In the rows, 128 means zero.
One turn moves each row of this set onto another row. After a few examples, where does it send each row asked below?
J508: [131 142  71 136 148 157 131 125 134 127 125  97 118 133 119 160 129 136
 131  79 135 104 132 139 145 106 109 112 142 115  90 128 141 143 100  87
 138 127 133 127 131 124 132]
J163: [131 128  78 162 151 139 162 126 107 122 161 120 110 157 128 129 108 121
 108 138 129  90 141 148 125 124 118 137 129 131 101 137 149 136 118 101
 122 123 146 126 143  87 106]
J352: [126 111  89 162 141 154 163 135  97 136 160 127 103 150 116 109 107 112
 124 134 133  94 153 157 107 147 117 112 126 127 108 103 146 123 124 103
 137 133 115 139 133  85 115]
J854: [125 129 119 107 110  85 125 131 103 137 117 131 124 144 131 151 131 136
 135 154 102 154 122 148 107 103 137 126 134 111 140  98 128 159 143 130
 136 121  68 126 118 131 101]
J457: [137 115 145 135 110  93 107 125 114 139 126 164 135 101 119 142 133 131
 162 113 107 154 140 126 127 132 125 121 116 142 132 127 118 132 141 155
 104 131  92  99 119 119 116]
J152: [126 115 136 139 133 104 126 134 127 123  98 137 114 132 140 127 103 147
 138 161 111 156 143 138 105 141 138 105 131 114 126 150 108 142 113 138
 127 152  83 117 155  99 111]
J120: [139 150  68 140 154 137 142 113 123 123 133  90 126 138 128 146 121 134
 113 113 114  97 137 143 138 115 114 111 106 113  98 141 149 128 111  91
 127 112 146 119 150 112 117]
J125: [141 106 120 114 137 116 139 141 121 116 139 119 139 151 126 184 111 133
 136 153  94 153 135 110 126 119 130 122 161 146 131 160 125 153 113 157
 136 151  79 141 123 132 119]
J842: [154 101 150 117 143 114 129 122 132 135  98 109 155 132 119 154 110 139
 154 100  88 152 126 130 149 111 125 107 127 123 106 168 124 161 134 142
 137 132  88 131 126 113 124]
J539: [133 114 149 142 136 113 138 159 138 115 100 118 140 123 132 128  89 136
 153 154 108 143 142 107 120 122 122 127 138 127 121 148 121 156 118 133
 125 160  92 117 146 103  91]
J814: [112 112 113 104 122  84 123 134 108 118 135 136 121 149 133 163 125 134
 132 169 112 163 131 134 128 133 146 108 154 141 132 140 128 145 110 153
 121 149  89 134 130 126 124]
J145: [128 116  60 127 154 143 139 132 116 135 141  99 113 143 109 151 119 123
 114 107 127  97 133 145 135 129 109  92 112 109 101 115 150 127 122  96
 148 112 119 133 144  99 146]
J17: [129  96 155 141  92 126 144 115 112 130 134 141 128 161 123 120 122 124
 129 132 116 161 112 113 124 102 124 135 101 141 132 119 132 171 111 138
 136 102  93 141 108 112 147]
J270: [129 112  84 127 130 144 153 125  89 157 188 125 133 158 119 120 132  94
 133 116 127 114 163 151 150 147 133  94 153 143 110 107 134 119 131 122
 128 131 122 155  97 111 123]
J203: [137 120 132 106 120 113 131 152 132 123 122 127 131 151 137 159 104 119
 152 148  97 135 127 115 109  97 130 139 134 107 147  95 137 168 132 127
 134 142  71 125 116 132  87]
J749: [142 147  89 133 139 158 147 129 127 177 168 128 150 164 134 104 131  96
 127 117 112 119 172 148 152 117 146 124 132 108 116 103 119 147 132 106
 141 104 122 127 101 112  94]
J857: [130 122 121 106 117 113 146 139 112 110 139 127 138 154 151 166 115 122
 115 163 116 150 117 105 133 130 128 109 145 128 139 146 118 122 119 150
 112 155  99 158 119 140 145]
J935: [138 112 148 134 134 135 121 124 140 144  95 117 161 127 114 144 121 145
 129 108 106 150 109 126 175 118 130 103 121 108 128 132 116 132 147 145
 142 144  97 137 129 107 141]
J349: [131 128 150 153 128 137 146 138 137 118 100 122 135 127 143 122  97 143
 125 163 110 142 126 110 122 138 128 112 123 113 135 139 103 120 132 138
 124 173 101 136 144 106 125]
J311: [126 138  86 143 121 151 143 122 126 150 154  91 121 136 124  97 135 115
 139 118 111 133 178 104 128 135 123  78 103 142  97 121 107 138 104 105
 141 106 136 128 113 108 150]
J515: [131 139  91 140 145 158 159 144 106 138 179 141 125 150 127 138 122  98
 127 113 134 106 148 153 136 130 132 132 173 146  83 128 141 137 117 121
 127 154 123 149  94 115 129]
J713: [139 106 133 109 140  96 102 126 133 143  97 135 139 125 127 150 122 146
 143 110 108 153 130 135 151 123 139  94 127  99 119 143 115 144 134 147
 123 134  89 107 137  96 135]
J881: [145 100 153 126 111 126 139 109 121 128 135 133 121 161 129 149 117 121
 156 121  74 147 130 117 106 102 141 132 109 145 125 137 137 178 117 150
 138 125  82 132  98 120 134]
J411: [138 113 162 126 110 104 122 137 127 124 120 147 144 116 127 135 109 111
 183 105 101 141 132 117 136 123 120 132 115 142 126 126 145 153 133 136
 105 144  97 115 114 136  91]
J35: [130 110 156 152  99 123 123 127 120 134 124 157 154 110 105 132 128 125
 150 109 127 155 120 122 159 128 109 134 111 148 142 113 130 133 136 140
 118 130  97 130 121 138 112]
J19: [140 156  86 147 115 161 137 127 126 129 145 117 131 110 128 134 138 124
 153  91 136 125 165 111 134 129 107 113 134 146  97 130 126 134  75  93
 118 128 137 117 116 147 115]
J897: [126 141  63 140 132 138 133 140 120 128 152 112 120 105 114 139 131 114
 139 110 133 117 162 115 129 151  95  92 105 142 112 119 130 111 109  96
 124 115 129 122 141 138 127]
J633: [122 109 146 131 104  96 123 116 109 140 131 140 115 141 122 127 133 138
 144 139  92 155 128 122 107 102 147 126 113 141 122 111 127 171 130 154
 131 114  90 107 102  93 142]
J666: [138 127 128 104 102 111 148 141 111 124 118 130 137 159 148 144 114 121
 123 148 126 147 108 122 110 101 112 129 119  94 149 102 124 152 133 116
 124 112  77 150 118 142 114]
J296: [139 125  76 141 147 143 160 133 101 151 189 140 136 168 126 138 125 101
 115 126 129 105 159 159 148 127 130 139 154 134 114 126 136 135 132 118
 124 116 132 139 112 108  97]
J980: [155 163  95 116 135 163 153 145 110 163 153 128 152 145 139 117 131 101
 137 102 125 115 159 151 132 113 132 122 158 103  90 101 122 145 126  96
 136 129 104 140  84 125 105]
J337: [137 160  94 150 128 166 140 109 136 162 160 117 143 143 135  94 136 107
 136 118  95 132 183 121 143 129 147 108 104 134 108 126 117 139  97 111
 135 110 138 114 107 124 118]
J696: [124 138  93 172 153 168 159 135 124 124 136 120  98 143 124 129 107 126
 124 113 134  94 140 154 108 117 115 137 144 124  87 125 139 146 115  92
 139 149 126 134 131 100 122]
J710: [135 168  75 137 133 144 128 114 134 134 149 104 141 118 129 130 137 114
 137 109 107 117 162 119 154 133 125 103 101 136 106 133 140 117  92 100
 115 120 151 109 131 145 116]
J400: [149 154 106 136 116 176 152 125 122 155 146 111 137 143 141  98 136 117
 143 105 118 129 170 114 125 111 137 107 130 128  82 122 113 158  79  99
 139 119 126 124  91 108 134]
J59: [137 144  89 124 124 147 145 132 112 170 149 101 143 141 132  96 134 105
 145 110 120 122 178 141 136 130 124  85 127 107 114  87 106 132 144  93
 138 111 111 141 102 120 105]

J710 -> J120
J515 -> J980
And these:
J349 -> J857
J854 -> J633
J145 -> J352
J203 -> J881

